A: rows in a few groups, each row roughly a mix of its group's directions:
A (132 x 10):
[[ 10   9 -21  45 -19  10  21   4  39  -1]
 [ 16   0  20 -32   5  33  13  23 -29 -28]
 [ 30 -11  10  40  15  13 -14 -42  -8   1]
 [-23  -5 -35  30  -9  23 -37  -1  20  -2]
 [ 12  12  21 -41  14   0 -33  10  31 -19]
 [  9   5  -6  50 -29 -20 -11   1  25 -21]
 [ 24  -9  -2  20  17 -37  -8 -38  26  15]
 [ 17 -35  -2   8 -37 -41  14 -14  -4 -10]
 [ 36 -16  21  16   3   5  50   2 -16  -6]
 [ 37 -24 -24   4 -16  20  -1  -6 -43  -3]
 [-33  -2  20  16   5   0 -30 -23  19  39]
 [  1   8 -20 -33  -1  21  -8  48  24 -15]
 [-39 -16  16  25 -12  34 -11   9  11  29]
 [ -2  13   6 -15  14  22  59  17   9  -9]
 [-22  -1  14  -1 -19  19 -54 -13  -5  25]
 [  7 -10 -56   8 -18  25 -18  14  -7 -16]
 [-25 -24 -10   4  19 -50   6 -16  23   9]
 [  0 -13  10  35 -20 -32 -32 -16   6  30]
 [ -2  26  33 -33 -17 -22 -32  22  -5   4]
 [-25 -22 -14  23  11  55   2   2  10   4]
 [ -3  -1   2 -13  57 -27  10  25  -9  11]
 [  3  17  10 -16  -2  49  42  -7  -3  15]
 [-12   4   0 -20  33  -3  -3 -44  36  16]
 [-34 -20  29 -16   6  42  -1  -8 -24   1]
 [ 22 -22 -38  26   1 -12  32 -25 -12  -7]
 [-19  43   5 -16 -13 -39   2  -5  25  15]
 [  6  -6  34 -20  30  15  -7  20 -44  -5]
 [-24   7  12  41 -21  -3 -15   6  41 -16]
 [-27 -17  35   6  13  48  12  -3  -6  10]
 [-14 -20 -20   9   0  -1 -48  -4  40  13]
 [ 36   9  23  -2 -14 -39  34  15   4 -11]
 [ -8  13 -21   9  -4  17  -7  -9  29 -56]
 [-44 -27  25 -25   8 -14  16  -7  12  23]
 [ -9 -20  50   1  25   6 -25 -24   3 -17]
 [  9   0 -23 -13 -10 -21 -60   2 -14   3]
 [  5   3 -16 -25 -25 -10 -34  -9 -47  -2]
 [-17  -1 -19 -52   2  32 -11 -17 -18   7]
 [  5   0 -26 -26  14  32 -45 -11 -16  -9]
 [ 10  11 -46  24 -21 -28  19  -6  26   4]
 [ 30 -10 -49 -19  -7  10 -12  23 -23   5]
 [ -8  18   8 -46   5 -18  41  12  -5 -17]
 [-35  28 -14  30  -2 -12  41   6   4 -12]
 [ 21  15 -18 -25  18  21 -34  11 -38   0]
 [ 33 -17 -20  -5 -10 -23 -36 -12 -35  -6]
 [-24  13  -8  18 -30  -5 -36  -1  40  13]
 [ 16 -21  -8  23 -22 -20   1 -47  18  21]
 [ -1  12 -50 -32  18 -10 -12 -18 -14 -19]
 [ 41  -5 -16  -4   6 -15  33  30  28 -10]
 [ 54 -14  11  29   5 -27   9 -12  -2  -9]
 [-37   2  -3 -40  14  12 -17  11 -12  36]
 [ 12  -9  50 -25  24 -26  12  19  -1  -3]
 [-47 -22 -10  -5 -28  26   3 -17  18  12]
 [-10 -47 -24   7   0  32  15  23 -18  -4]
 [  3  -4  23 -10  11  -3 -38  14 -34  40]
 [ 25   9 -43   0 -21 -14 -25  15 -29  15]
 [  4   4  45 -34  29   5  19  16  16  -8]
 [ -5  23 -20   0  12  -8  35  29   3  43]
 [  1  15 -43  16 -40 -27 -12 -14  -4  12]
 [  9 -20  30  -4   2 -38  21  41  11   6]
 [ -5  22 -32  23 -15 -12  11  34  26 -27]
 [ 12 -18 -28   1 -15  24   5  53   9  11]
 [ -2  47  26 -25  17 -15   9 -29  13  -4]
 [ 18 -38  17   3 -19 -32   0  15 -36  12]
 [  9  27 -15  33  -1   3 -33  20 -22 -31]
 [-11  13 -31   1  20  25 -49 -17   9 -10]
 [  0 -13 -14  22 -10  -3  57  -6  29  -3]
 [ -7  17 -25  32 -16  33  15   5 -34 -21]
 [-24  19   5 -27   7 -42 -33  -5 -23   2]
 [  3  36  23   0  38 -30 -17  -4  19 -15]
 [ 47  -7   1 -19  11  17 -30 -30 -15  -6]
 [ 13  -5 -31  30 -18  47  13 -19   9  -2]
 [ 10   6 -17  38 -15 -38  27  -7  27   7]
 [-22 -42 -29  19 -21  -7  -8  12 -17  26]
 [  0   0   8 -43  34  16 -15 -17 -32 -18]
 [-24  -3  11 -33   3  35  42 -10  13  -9]
 [-44  -5 -24  -7  24  31 -21 -21   0  12]
 [ 28  -3   7  60   3 -16   2  11  10 -15]
 [ 28  27   0   4 -26 -14 -46  18  13  -6]
 [-35   1 -20 -24  19  28  39   6   8 -12]
 [ 38  -5  18 -24  36 -12 -22   0 -15 -25]
 [-11  -1 -27  47  -5  -5 -35  -5  27   0]
 [ 15  10   7  38  -6  16  -4 -29  27 -38]
 [-36  21 -36 -20   1 -18  16  22 -23 -10]
 [ 11  -6 -24  40 -11   3 -46  18  -2 -14]
 [  6  16 -17 -27  18  15  51  23  -8   5]
 [  4  36  -3  33 -29  32 -22  13   8  14]
 [ 13  -5  25   2   6 -54  13 -10  26  19]
 [  7  -1  -3 -51  20  18 -19   3 -34 -15]
 [-13  25   0   3  18   5  17  57 -16 -14]
 [-11   4  -2 -50   5   3 -45  -4 -19  -5]
 [  8  -7  42 -23  16 -27  32  -2  23  14]
 [ -1  29 -11  23   3 -18  34  31  30 -16]
 [ -1  37 -11 -17  17  33 -24  23 -14 -27]
 [  4  13   7  33  36 -13 -11 -20  42  -6]
 [-10   3  53  12  18  36   3 -16   2 -14]
 [  9  -4  16 -46 -20 -21  17  13 -34  11]
 [ 40 -28 -17  46  -1  -3   0 -14  -5  -4]
 [-13   5  17 -25   0  43  39   4 -18 -18]
 [  4 -16   3   0 -37  13  40  22 -35   2]
 [ 10   4  52  -1  33  12  16  12  26  -9]
 [  4  -9  -6  36 -19 -11  35 -11  43   6]
 [-18 -34  12  -8  52  22  -2 -12 -11   3]
 [ 24  10 -22  44 -21  -4  -7 -27  28   7]
 [-18 -12  20  32 -39 -28  -2  21  21   5]
 [-25  10 -10  43 -32 -32  -5  15  13   6]
 [  1  -2   9   9  -7  49  -4  37  33  -5]
 [ -1  13  30 -24  28 -40  13 -25  -9 -17]
 [-10  -1  -9  41 -25 -11  22   2  43  11]
 [ -3  23  -8  -3  25 -30 -45 -21  23   1]
 [-26   8   7  31  15 -12   0 -11  54   6]
 [ 14 -11   8   1 -15 -11  66   3   6   1]
 [-24  47 -13 -18  13   7  -7  -6  38  -6]
 [-12 -43  29 -23  14 -32  16 -14  -6   3]
 [ -1  -2  12 -64   0  10  -6  12 -24   3]
 [ 12  25   0 -26  21 -45 -21  10  24  -8]
 [ -5  21 -20  -5  17  36 -39 -30   6 -16]
 [ -9  -6   5  35  10 -25 -44 -15  23 -18]
 [-33   9  -1 -13  34   9 -40 -10   4  29]
 [ 17 -33  31  -5   5 -20 -18 -25 -29  25]
 [-25   9  20 -60   4 -11  -3   7   6  13]
 [ 18 -22 -13 -20 -12 -21  55  -6 -11  -4]
 [  2   9 -27 -25  45  15 -25 -22  -9 -17]
 [-24   0 -23 -24 -11  46 -23  15 -18  -9]
 [-18 -10  23 -31  25  -6  17   8 -47  -5]
 [-33 -12  16 -16 -13 -33 -11 -39  17  12]
 [ -4   0 -20 -48   4  -7  31  14 -24 -24]
 [  1   9   3   9 -13 -38 -47 -26  -1  21]
 [-10 -15  -7 -14   1  20 -54  29  18  -5]
 [ 11  15 -36 -29   0  30   7   9  27 -30]
 [  0   3  39 -28  -7 -37  32  17   0  11]
 [ 51   6 -24  23   4 -21  -7 -24   1 -18]
 [ -5   2  42 -11  31  23  -6  29  28  -7]]
the one row of each list that fits no group (the others fit one group, some only roughly):
  * Q469: [-16 -21  29   2 -21 -32  39  19  16  -4]
  * Q987: [ -1 -19   5  31  24 -45 -20 -19  13  15]
  * Q107: [ 26 -26   2  -9  -9 -47 -15 -14   8  30]
  * Q147: [ -3  32  11 -12  16  50  -6  29 -11  -6]
  * Q566: [-12 -34 -41   0  29   9 -31   2 -12   4]
  * Q728: [ 20 -11 -14  21 -12  18  27  28 -34 -28]
  * Q904: [ 10  -6  20 -16   8   5  60   1 -16 -18]
  * Q480: [ 22 -10   6 -30   0  -8   3 -26 -52 -12]
  * Q70: [ -9  14  24 -44  10 -39 -19   1  12  14]
  * Q24: [  9   4   4  60  -2  20  13  26 -12   8]
  * Q453: [-18   8  50  -8  -1  36 -21  20  -3  -6]
  * Q902: [ -4  25  -8 -29 -32  44   4  15 -18   7]
  * Q459: [ 19  -3 -25  33 -23 -34   3   7  30  18]
  * Q666: [ 21  20 -17 -18 -11  42 -21 -11 -33   9]
  * Q718: [-22  26 -15 -25  42  19  -3  30   3  -6]
	Q728
  * Q910: [ 12  14 -28 -48   2 -11 -35   9 -11  -9]
  * Q93: [  8 -16 -46  24   4 -35 -20 -21   4  10]
  * Q257: [-23  14  17   8   3  40  38  19 -11 -22]
  * Q970: [-15  -3   2  10  27  -6 -15 -45  34 -24]
  * Q698: [-17 -17   5   3   1 -23  52 -12  33  -6]
  * Q27: [  4  22 -19 -32  -1   1  38  31  30   1]
  * Q806: [  5 -23 -41  31  -3  -7 -28  18  26   3]
  * Q142: [ -8   9 -32  20 -18  27  -2  28  39 -12]
  * Q384: [ 17 -17 -39  37   7  -9 -35 -15   5   7]
  * Q520: [ -4  -5 -42  17  12  -3   7  20  48 -11]
  * Q263: [ 20  39 -10   4  10 -41 -33   1   7 -11]
	Q27
  * Q187: [ -5   4  38  19  -2 -42   2  -3  23  31]
  * Q201: [-21  42   8 -12  -2 -10 -36   6  32  15]
  * Q809: [ 15  12 -17  -2  12 -52 -30 -26  -3  10]
  * Q129: [ 10  29 -11  35 -12  24 -30  -2  34  -6]
  * Q467: [ -2  30  -5   0  -9  -6 -60 -14   7  13]
  * Q916: [ 21  -2  24 -21 -21 -11  25  29 -40  -5]
  * Q911: [ -6  21 -22 -32  -3 -18 -49 -19   0  -4]
  * Q367: [-10  19  60  -9   9  17   1  13  21  -1]
  * Q757: [ 19 -12  16  35  22 -36 -33 -14  -8  -6]
  * Q523: [  5 -18  30  15   9 -52  13  16  -6  19]
  * Q649: [  7   4 -27  25 -24 -51   2 -22   0  -6]
  * Q852: [ 12   0 -27  45   9  -1  16 -36  23   4]
  * Q678: [-32  19 -26  -6  22 -11 -21   5  43   8]
  * Q683: [-25  17 -13 -26  -3  42  37   2  12   5]
	Q649
  * Q660: [ 12  -8 -54  36  -3 -14  -1 -14  17   1]
  * Q934: [  3  20  -3 -23  19 -13 -43 -19 -37  -9]
  * Q298: [ -7 -14  33 -18  -4  41 -18  34 -16  -5]
  * Q662: [ 24   6  21 -13 -29  17  18  38 -28  13]
  * Q514: [-28  20  20  31  27   3 -17  16  35  -7]
  * Q39: [  6  -3  42   1  34  22 -24 -26 -18  11]
  * Q319: [-18   3 -13  35 -15 -14  28  41  -4  22]
  * Q880: [-10 -23   2 -22  13  39 -34   8 -13  30]
  * Q439: [ 25 -33  35  10  -6  -7  37  24   4   5]
  * Q228: [ 13  21 -38 -33   1   6 -34 -20 -11 -16]
  * Q437: [  0  11  61 -28  11  10   3   6 -11  -7]
	Q880
  * Q49: [-43   0 -28 -29  29  -4 -25   4   2   9]
  * Q219: [ -1   7  21 -34 -18  40 -11  17 -26  22]
  * Q346: [ -9  -6  32  -8  18  29 -25 -32 -33  -3]
  * Q875: [-24  16 -26  -6  36  43 -18  -2 -12  -2]
  * Q886: [ 36   9  -2  31   0 -32 -17 -38   1   3]
  * Q721: [ 14 -26   8 -18 -18 -22  13 -29 -20  40]
  * Q891: [ 22  40   3 -12  11 -20 -43  19  -9 -10]
  * Q120: [ -3  -2  34  29  29  36 -12  -7  29   6]
  * Q688: [ 16  -1 -40  12  -1 -43 -13  27  -7 -16]
  * Q682: [-29  -7  -1 -21  49  -8  -4 -34  -8   7]
  * Q433: [-44 -23  -5  -4 -24  22  -1  21  31  12]
  * Q33: [-27  15 -34 -18  24 -12  33  20  18  10]
	Q875
  * Q988: [ 16 -24 -31  -8 -18 -25 -12 -42 -18  12]
  * Q354: [ 34 -12 -23  17  11 -50  -7 -16   6  -5]
  * Q695: [-15  23 -31  38 -10  -8  15  -1  30  26]
  * Q711: [ 45   6 -34   8  -9  27 -26   4  18  -7]
  * Q969: [  8  34 -29  33  -7  -4  28  21  26  -4]
  * Q604: [ 22   8 -27  27 -21  -5  13  -4  49  -9]
  * Q564: [ 11  21 -23  45   5  30 -24   2  19   9]
  * Q618: [-11 -14 -15  24  -4  19  59   9   6  -5]
  * Q780: [  3  17  30  36 -15   2  -7  12  43  18]
  * Q778: [-26   4 -52   0   4  -2 -34   3  22   4]
  * Q80: [-18  41   5 -16   2   5 -11  27  43  -8]
  * Q461: [ 23  23  -5  27  39   4  36   6  16 -15]
	Q564
  * Q751: [-17  28  -4 -51  -5  10   3  31   5 -19]
  * Q36: [-41  31 -14 -26  29  -3 -21  -5 -15   6]
  * Q579: [ -6  13 -21 -33  -5 -27 -40 -32   6  -3]
  * Q166: [-20  32 -35   4   2  20 -40   2   8  19]
  * Q625: [-35  -6  31 -31  31   9  22  16   2   7]
  * Q983: [  1  30 -20  -1   2 -41 -36 -20  12  15]
  * Q302: [-35   0  21 -14   7  11  44 -10  31   6]
  * Q611: [ 27   1  31  -2  30 -37  11 -19  25   3]
  * Q35: [ 49 -13  -7  35  -7   1 -17   9 -17  23]
  * Q798: [  1  16 -10  45 -11 -42 -27   3   6   0]
	Q36
  * Q600: [  6  11 -51 -10 -20   9 -29 -29   2  -9]
  * Q181: [-28 -10  25 -10   2  33  20  28 -28  21]
  * Q392: [ 14 -14 -52  23  -3  26   1 -23  -5 -15]
  * Q458: [ 37 -11  32 -21   7  -1  15  30 -27 -18]
  * Q180: [ 28 -14  14 -46  -7  -9 -19  16 -32  -1]
  * Q220: [ 38 -24 -40   1 -22 -23  12  10   8  16]
  * Q747: [ 18  -8 -16 -29 -18  23  37 -18  -9 -32]
  * Q993: [ 27 -31  30   9  29  -7  31  18   3 -16]
  * Q742: [ -7 -31 -14  25 -12   8  39 -37 -12   9]
  * Q676: [ 22 -26   1  37  -8 -21   0 -29 -12  33]
  * Q925: [19 12 11 47 -6 34 12 14 26 -7]
	Q181
  * Q351: [ 27 -30 -41  14 -25  12  14   8 -12  20]
  * Q998: [ -1 -13   4  24   2  23  47  40   2   0]
  * Q915: [  0 -40  -3   4 -28  39  20  26  -7   2]
  * Q716: [ 38   1   3   4  -8 -35 -27  13  35  17]
  * Q277: [ -5  17 -57  11  -9  21  -2   1  28 -10]
  * Q559: [-23  42   4 -31  -4  30   4  16  19 -14]
  * Q470: [ 10   2 -11 -46  -2 -42 -27  -5  18   3]
  * Q827: [  3  20  18  40  17  10  12  -1  41 -23]
  * Q174: [  0  18 -10   4 -14   2 -45  47 -12  -7]
  * Q71: [-13  51 -22 -28 -12  -8   0  30   5  -3]
	Q71
